Each path below is one point turned by a fixed rotation once a step. After each direction that follows a path, write how fast that rotation turns it, in degrees a step (0 if it stays still).
Each turn is a multiple of 5 degrees from 10 to 175, or 0.
Each row of a path follows its step; steps can be skipped.

step 0: [  6   1   6 -33   5  -4  -5  10   3 -10  -3  -9 -40   9  31 -13  -8 -18
   3  -7  -9   5 -14  20   1   0  19   2   1  -8 -24 -15 -35  13]
step 1: [ -1 -13 -32  18   2 -11  -5  30   8   9  -2  -3 -37  24   5  -3  15   5
  12   9 -18 -12  30  -1  -9  14  -8  -1   3  -5   2  30  15  -6]
step 2: [ 14 -14  22  -9  -3  -1   9  -7  -2  27  20   4  -7  -8   4  29  11   6
 -26  23  -7 -21   0 -23  20  22 -12  22  -9   4  11 -20  11  -2]
step 3: [  0   8 -25 -31 -10  17  -6  -4 -20 -20  14  -1  -7   5  23   4 -13   5
 -16   0  -7  28 -18 -16  21 -23 -18 -17  -4 -30   5  -6  -3  12]
step 5: [ -6 -16  22  22  -6 -13  -8 -24   7  -8  17 -17  -4 -12 -12 -15  12  -5
 -16  10 -17 -23 -30  -2  13   3  -2  18 -13   0 -23   4 -28 -20]
step 6: [  7  12  -5  -8   3 -12 -13  23   4  -9  34 -21  13   3  -4  10  -6   0
  22  11 -13  29 -19 -18  -2 -21 -19   2  22   9  -7  37   7   2]
step 7: [  3  24  -2   1  28  22 -33  13   8  47   6  20   5 -12  -5  -4  15  -1
  -1   6  30  -2   3   6   9 -13   8   8   7   7  12 -11   4  -4]
step 9: [ 11   1  -9 -14   0 -29  11   4 -14  -2  25 -16   6 -11  -5 -11 -29   4
  20   1   6  -8   7   1 -36  -3   7 -10  -4   8 -35  -9  32  15]
step 10: [-28  -9 -17   1  33   1 -12  14  21   7 -10   2 -14 -26  -2  -9 -18   2
  -6  -4  -1 -14  -6  -8 -16  -7   3  33 -27  15  16  -6 -19  15]
step 12: [  6   2  -5  11 -23   8   2   2   2  20  31  22  13   7  23  17   2  -8
  -7 -21   8  10   6 -15 -18   6   7 -22   0  19 -31 -35   1   5]
Directions:
[  4   3  -1   0   9  -2  -2  -7  10   2  -1  -5 -10   3  -3   8  -4 -11
   2   7   6  -5  -4  13  -1   2  -3  -4   9   0   0   0   6   7]  45
[  2   1   5  -8   5  -1   5  -1  -7   7  -1   0 -13   7   0  -8  -8   2
  -1  -3   0   7   9   5  -6  -1   2  14  -5   6   0   1   6  -2]  40
[ -1   0  -7  -2   8 -11  12   6   5   4  -5   2  -2   2  -2   9   0   3
   6   7   1  -2  -7  -6   2  -2  -2   3  -5   6  -4   6  -7 -12]  80
[ -7   9  -8  -8  -4  -3  -3   5  -1   1   6   8  -6  -1  -8   6   7   1
   7  -9  -5   7  -1   4  -6   0  -3  -8  -3   0 -10   1   3   6]  125
[ -5  -7  -3   1  -1  -2  -4   1  -4  -3   3  -4   3  -2 -14   2  -2  -6
   1  -4  18   2  -4  -4  -1  -6  14   5   0   5   0   3   3   1]  25

step 0: [ -2   3  13  10  21 -29  16 -11  -3   1  -2 -15 -17   0 -26 -15  23  -3
  26 -10 -15 -13  26  -8 -21 -42   4   0   5  -8  10 -17   1  42]
step 3: [-26  -4  -4  31   9  -9 -16 -15   7 -14  -5 -13 -28   5   9   4  11 -30
 -26  14 -25  -2  36 -31   1 -12 -11 -19  21   8  21 -18   3   3]
step 4: [  2 -13  -3  17  -2 -14 -11 -47 -23  25 -29   0 -21  -2   0 -22  -2 -36
  15 -12   3   7  24 -11   1   2  19 -15 -19   3   7 -30  -8  18]
step 6: [ -8 -30   0  38  12   0  19 -10 -34  18   0  -5   5  -6  21   9  25   1
 -19  -6 -12  -1  20 -27  -1 -17   9  -9 -38  13  -8 -16 -20   6]
step 7: [-14  -3   5  20  15  -7 -12 -20   1  26  -1 -16  -2 -39  -2   2  -8 -16
 -12  30  -3   1  20 -29  16  28 -24 -10 -29  -8  10  -3 -23 -23]
step 8: [-14 -30  11  10  13 -27  -2  13 -22   1 -10 -11   1 -36  16  -1  11  -2
   9   1  -1 -19  14   1 -21  26  13 -20 -19 -16  29 -33 -20  15]
step 10: [  8  -5   1 -12  34   2  12  -9 -17  37   5 -14   4 -42  24  26   1 -28
   1 -14 -12 -13  -2   4 -21  11  14  28 -21   0   1  -6 -23   0]
step 11: [ -3   4  21  -5  17 -22  -3   2  -6  -3  -1  -8  -6 -30   0  11  11   5
 -39  17 -33  -6   9  -3 -32   6 -43  27   2   5  11  -5 -30  10]
step 12: [ -4   7  15   5 -14 -22 -10   1 -15  24  24  -4 -38 -22 -19  15   5 -15
  -9 -31 -18 -17  -3  -2 -16   2  -1  16 -34 -26   7 -19  -8  25]
step 14: [ -8  -9  14 -15 -13   8  30  -7   1  -9  -2 -13 -30  -4  23  13  21 -14
 -28 -39 -26 -13 -19 -11 -16 -14  13  10   0  -7  26  -6 -32   6]
Directions:
[  4  -9   8  -1   4  -6   1  -2  -5  -3   2  -5   4  10  -3   4  10  -2
  10 -10   1  13   3   6  -1   3   5   4  -9  -1   2   1  -1   1]  175
[ -9  -2  -5   7   2  -1  -1  -1  -2   5 -13  -6   4   2  -6   5  -1  -2
  -2   1  11   9   7  -1   8 -10   5  -6   9   2  -1  -4   0   2]  20
[  1   2  -6   6   1  -8  -1 -10   9  -7  -3  -5   0   4   8  -6  -3   4
   6   4 -10  -1   3  -3   7  -2   7  -5  -7   8  -2   1   8   2]  20
[ -7  -7   6  -4   2  -4   9   6   4  -7 -14  -4   2  -1   4  -6   3   4
  -3   1  -3  -5  -5  11   2   8  -3   0   7   3   3   3  -6   7]  125
[ 5  2  2  2  1  1  7 -5  8 12  6 -3 -3 -3 -9  2 -4 -3  2 -2  7 -7  0  2
 13  8  2  2 -1  2  9 10  3  7]  140
[ -2   6   4   5   2  -1   3   6  -1   1   3  -8   0  -4  -9  -4   5   9
  -4  -1  -2  -1   1   4   7  -6  -8  -5 -13  -7 -15   2  -2   1]  65

step 0: [ -8 -13  15  11 -13  14  -6  10   2  -8 -16 -22  -2  26 -16  19 -11 -18
  23   9  16   9  18  30  12  -4   1   7  21  11 -22 -24 -20  -8]
step 4: [ 19  -3  22  -8  18  -9 -23   4  -5   9  -9 -26 -16   9 -27 -15 -10  -9
 -22  20 -15 -21 -11   0   5   7  -5  10  18 -26  -5  29  -3  -3]
step 5: [  2  12  16  -2  -8 -12  18  -7  18  -4  15   2 -24  16   8  -3 -17 -14
  30  17  24  -3   6  20  15 -10  11   7  36  -1  13 -19   3  20]
step 6: [  6   7 -13   2  18 -24  -1  15   3   5 -13  -4  13 -18 -18 -13  14 -30
 -11  17  21 -20  -1  -9  -3  18  22  11  -2   2   9   8 -41  15]
step 7: [ -1  11 -25 -12 -27 -25  13  -6   4  -9 -13  -9  -7  21 -11  22 -29 -18
  19  14  11   3  12  -3 -11 -22 -13  -5 -10 -13 -21  13   7  19]
step 8: [-16 -11   5  -8  10 -34  10  -1  13 -25 -12  -9  22   0  18 -26  -1   6
  -8 -22   9  10  -7   2  -9   2  33  -3  -5 -19  22  24  -7   7]
step 10: [ -9  23  14  27   2  -1  25  -4  -7  -5  -1   2   9   2  -8 -33 -18  -2
   7   9   5  25 -10  -1  16  -5  28 -24  23   1  12   1  20  21]
step 11: [ 19   7 -30   6  -9  10 -27  17  29   0  -8 -22  17   1  -4  -1  18 -12
  -3  22   1   1  12  -9  27  25  -6  -5  13  -4  16  21 -14  15]
step 13: [ 17  -6  -9  -2 -20 -35 -14   4   8 -22 -21 -15  23  -5  -2   1  34  -5
 -13   6 -12   8 -26   8  -5   0  20 -12 -15  12  22   4   8 -14]
step 14: [ -4   6 -14 -12 -14  29   8  -1   5  13  -3 -23  -8  37   5 -13  -2  15
  27  12   5  21 -28   8 -16   3   4  19 -23  -3 -16  14   9  -6]
Directions:
[ -1  -3   5   0  -4   5   5   3  -6  -3   3  -1  -1  -4   5 -15   2  12
  -7   0  -6   5   0  -2  -5  -2  -8   5   2 -12  -3   4   7   5]  60
[ 6  6  3 -3  4 -5  9  0  6 -7  9  6 -5 -2 -6  4 -7  5 -9  1  6 -1  3 -4
  8 -8  3 10 -7 -4 -1  6 -8  0]  25
[-4 -5  1  3  8 -5 10  5 11  7  1  5  5 -9  1 -8  1 -7 -6  0 -7  0  4  3
 -5 -5  6 -2  2  7  7  6  4 -7]  155
[  1   1  -5  -5   6   2   1   2   2   2 -17   1   7  -3   1  -2 -10   3
   5  -3   1  -4  -3  -1  -5 -13  -5   7   0  -4   6 -10  -6   3]  40
[  0  -6  -4  -7  -1   5   2   1  -4   0   3  -7  -2  -2  -4   1   9  -6
  -9 -13   8   6  -3   6   6  -8   4  -4   3   0   9  -4   0   8]  145
[ -8   1   0  -9   6  -7  -4 -15  -5  -1   1  -2   0  -7  -3 -10   0   3
   0   0  -7   7  -2  -7   5   2   4   0   2   9  -2  -1  -9   3]  160
[ -2   0 -11  -1   1  10   0  -8   7   9  -5  -2  -6   1  -2  -1   7  -2
  -9  -1  -3 -11  -5  -9  -1   7   3   8  -3  -7  -2   4  -1   1]  145

step 1: [  7  14  30  12 -12   9 -23 -13 -11  -5  21  -6  -8   4  -9   2  -8 -11
  30   8  24 -38  13  23 -13  16  -5   7  18   7 -25 -24  -7   5]
step 2: [  9  16 -10 -24  -6 -19  10   6  -7  21 -18  21   1  -2  -3   8   9  45
  -3  -2  17  21   2   6 -21 -10 -21 -11 -19  24 -28 -17  -4 -10]
step 3: [ -3  11 -24  -5 -25  -3  -1   8 -31   8  31  16 -36   0   8  -2   3   9
   4  19 -10   8   7   1  22   2  19  14   0   2  40   5  15  17]
step 5: [ 14  11  -3  12  17  24  22  31   2  23 -14  -6  13 -15 -14  -7  22  -8
  -6  -5  38   8 -12  19  11  -4  -9  22  -8  27  -3  13  -7  21]
step 6: [ 19 -12 -13   2 -30 -10 -16   0   0  -8   1  24 -10  -2 -18  30  -1 -35
 -24  21  -1  -2  18  17  15  -1  18 -23   9  14 -10 -21  -4  14]
step 7: [-25  11   9 -27  -4  -6  -2  16  -5 -11 -13  11   2  -9   8  -5   5  32
 -13 -11   1  10  -6   7 -12  27   9 -20   8 -42 -13   6 -24  34]
step 8: [ -6   7  -9  10  22  14  -3  29   3   7  19   8  -8   0  15   3  56  -7
   4  13   2   1  -4 -31  33  17  -5 -10  -4   4   4  10   2 -25]
step 11: [-10  -5 -50 -10 -11 -15   2  16  15  -1  28   5 -16 -14  -9  17   5  12
   3  -2 -10   2 -12 -15 -14  23  33   7 -10  28   7 -12 -12 -13]
step 12: [-17  -7  13  -8 -10 -25  -6  -3  10  12   1  15 -19  19 -28 -35   7 -13
   2  21  -3   3 -21 -18 -20  -3 -16  -6  14 -31  30  13  -3  14]
step 13: [  2   0 -22  -2  28  30 -12  12 -19  -4  -5  -6  14   5  -7  -4  -4 -21
   2  17  14 -18  -9  19  -3  21 -25  24 -32 -10 -10  29 -12 -22]
Directions:
[ 18  -1   2   4  -6   0  -2  -3   1   2   6  -3   2  14  -1  -2   6  -2
  -7  -4   8   0  -6   3  -2   2 -11   2  -1   0  -1   1  -5  -3]  95
[ -8   5   4   0   7   4   1   6 -13   3   3  -9   7   8  -3  -5   8 -10
  -1   1  -7  -4   1  -7  -4  -7   0   3   4  -2   3   5  -3  -5]  85
[ -1  -3   5   4   0  -2  -3 -10  -7 -10   8  -1 -12  -7  -8   5   0  -3
  -6   2   2   1  -4  -5   1 -13  -2  -1  -4  -4   4  -1  -3   7]  125
[ 0 -3  4  2  0 -1 -3  3  4 -1  4 -7 10 -4 -4 15  0  1  5  4 -1  5 -4 11
 -4 -7  0  4 14  9 -4 -1 -3  2]  80
[  0  -6  -2  -5  -5   7  -9  10  -3 -12   5   1   5   1  11   0  -8   1
  -1  -1  -4  -9   3   5  -1  -2  -7   5  -2  -9   2  -3   0   6]  115
[ -2  -5   8   1  -7   2   6  -5   6  -4  -5 -10   1   2  11   0  -4   4
  -5   0   5  -5   5   0  -2  -9   8  -6  -2   4   8  10  -1 -10]  0

step 2: [ -9  18  -2 -17  29  -8  -1  -1   4  -3  -8  -9 -24  -1   4   9   7   4
 -14   9  27 -27   7   5 -29  -6  13  -5  -8 -29  31 -16  -2   7]
step 3: [-10  -8   7  -7  -2 -32 -31  23  24  -2  -3  -3   5  -8   6  -2  33 -16
  -5  20 -12 -19  -3  -6   0   7  11 -17 -33   7   6  11   6  10]
step 4: [  6 -14 -12   9  10 -14  22   3  26  -6  -8 -10   5   5   5  22 -16   9
   4  25  -9  -3  -9  11  21  32  16  -9 -13   4   7   5 -42  -5]
step 6: [-27 -14 -14   1 -11  -5 -11  -9  -9  14   4 -25  -7  11 -36  -1  -5  34
  -7   4  19   2   5   2 -20  -1  12  -3  -3 -10 -30 -11  -7 -16]
step 7: [ -2  -4 -28  12   2 -29 -18  23 -22 -15  -8  -6 -14 -24   7  21  13  32
   3  -5   7  14  10  10 -13  -3 -10   5  -2   6   6  -9  21  21]
step 10: [ -8   6  -6  -9  -1  10  -8  19  23  15 -17 -14  -7  -6 -12 -12 -14  -3
   5  29 -21  24 -14 -10  17   8  30 -10 -34 -13  -7  -6  -6  14]
step 11: [  3 -24   8  10   6  -2  26  19   1 -32  -4 -29 -11 -13  15 -20   2  34
  15   8 -10  -3   3   8   3  -9   9  -2 -10 -13 -16   1 -21 -13]
step 12: [  1  11  14 -12  18  -1  15  10  -7  -6   5 -20 -10 -13 -39  10  -6  21
 -12   1  30 -13   0   8 -21  -7 -11  -6 -27  18 -14  11  -2  11]
step 13: [ -3 -22   9  15  -3 -25 -29  -9   1  11 -17  -8  -3   1   7  22  18  17
 -29   4  29 -16   2  17  -9 -15   4  -1 -15  -5   3 -25  -1   1]
step 14: [ -8  17 -22  23  19 -29 -18   9  -3  10  -4 -13  -2   1   0  25   9  -1
   3   6 -24 -18  27 -14  -2  27   7 -16  -9  13  16  -2  -8  15]
Directions:
[-10  -6   3   0  -7   9  -1  -2   7   3  -2  -3   6   2 -10  -4  -6   0
  -3  -4  -8  -2  -3  -5  -6   2  -4   3 -10  11   6  -1   3  10]  160
[ -2   6  -4   2   9  -2  -4   5   2   6  -5  13  -3  -9  -4  -5  -2  -1
   2  -8   4   2   3  -8   7  -4  -4  -4 -10   3  -4  10   3  -2]  155
[ -8   5   4  -6  -3  -2 -11   1   2  18  -1  -3  -8   5   0  -1   2   1
  -6   2   0   0   0  -5   0  -8   7   0   2  -4   1  -9   6  -7]  100
[  6  -1   1  -1  -2  -3   1   4  -6   1  -4   0   8  -5   1   1 -17  -3
  -6   2   5   3  -3   3   4  -3  -2  -2  -6 -14  11  -4   8   4]  135

step 0: [-13  -3   4   9  -8   6  19   1   1  18 -17  11  19 -10  -8  16  16  28
  -2 -10   7 -56 -15  17  14  21 -14  10  -7  22 -11   5  -6   3]
step 1: [  3  -4   3 -20  34  20  -6   6   6 -30  -2  15  11  -9  29  -2  -7   2
  11   0  14 -26  28  17   4 -21 -29  13   9  -4  13   2  21  -5]
step 3: [ 11 -31   0   2   1  -3  16  -8  -2   2 -34  -6   4 -10   2  15  -2   2
  17  30  39 -20  -8   0  -8  11 -30  -5 -26  20   2  -8 -17  -7]
step 5: [  6  23  15  -1   0  -7  33  25 -11 -16   2 -24   8  -5   9  10  20  -6
   3   4   6 -16  10  12  34  26 -27  18   9   6 -14 -19  18 -11]
step 6: [  8   0   2   0  12  -9  11  23  12 -13   0  31   6  -4   7  10 -15   0
  11  10  37 -10  -9  14   6 -11 -28 -37 -19 -22   3  -6 -11  24]
step 8: [ 15   3   0  10  -8  22  32   0   1 -29 -15 -20 -19   1  17 -19 -16  -3
 -11  21  27 -18  -7   1   2  27  -8  -2  -7   3 -29   7  27  -1]
step 9: [-17  19 -11 -20   4 -23  -1   4 -16   0   3  -3 -11  -6 -16  17  -1  17
 -18  19  33  -6  24  19  30   1 -22 -35   7 -19   6  10   2   2]
step 11: [  8   2  25  22 -30  21   4  -3 -13   2  -2  22  -2  -8  22  14  -2  -6
  -8   4  18 -33 -13   4  12  25  -3 -19   0 -18  -7  30   7  25]
step 13: [ -3  16 -23 -26  -5  16  11   6  -5   4   4 -10 -22 -21   2  -8  -3  11
 -23 -17  16   7 -17  -2  17  15 -10 -16 -11  10 -41 -13 -10  32]
step 14: [ 12 -21   5 -15 -20   0 -16   2 -47  -2 -20  19   1 -18  10   8   6 -12
  -2  33  21  -1  12  -7  20  10 -16  -6  17  12   5  21 -10   9]
Directions:
[-10   5  -3  -4   5  -6   2   6   3  -9 -11   5   3  -4  -4  -7   3  -2
  -3   2  -5  -2  -4  -1  10   1  -1   6  14   1   2   4  -7   5]  80
[ -5   8  -8   2  -6   3  -2   1   9   9   8   6  -1   6  -2 -10   3   0
  -4  -7   5  -5  -5   4   0   0   2  -9  -3  -5  -1   6   2  11]  160
[ -8   0   3   2  -3  -8  -4   4   5  10   3  -6   0   3   7   2   0  -3
   3  -3   4  -4   8 -13  -1   6  -8  -4  10  12   4   1   1  -2]  160
[ -2   8   2  -5   1  12   0   1  -2  -3  -6  -6  13  10  -3   2 -10   0
  -3  -5   1   1   1  -2  -2   7  -1   5  -1  -2   6  10   9  -2]  100
[ -6  -2  -6   3   2   4 -13   0   3 -10   5  -3   9  -6   1  -2   7   1
  -3   1  -3   4  11  -1   1  -6   0 -12  -3  -5   5   4  -3  -8]  135
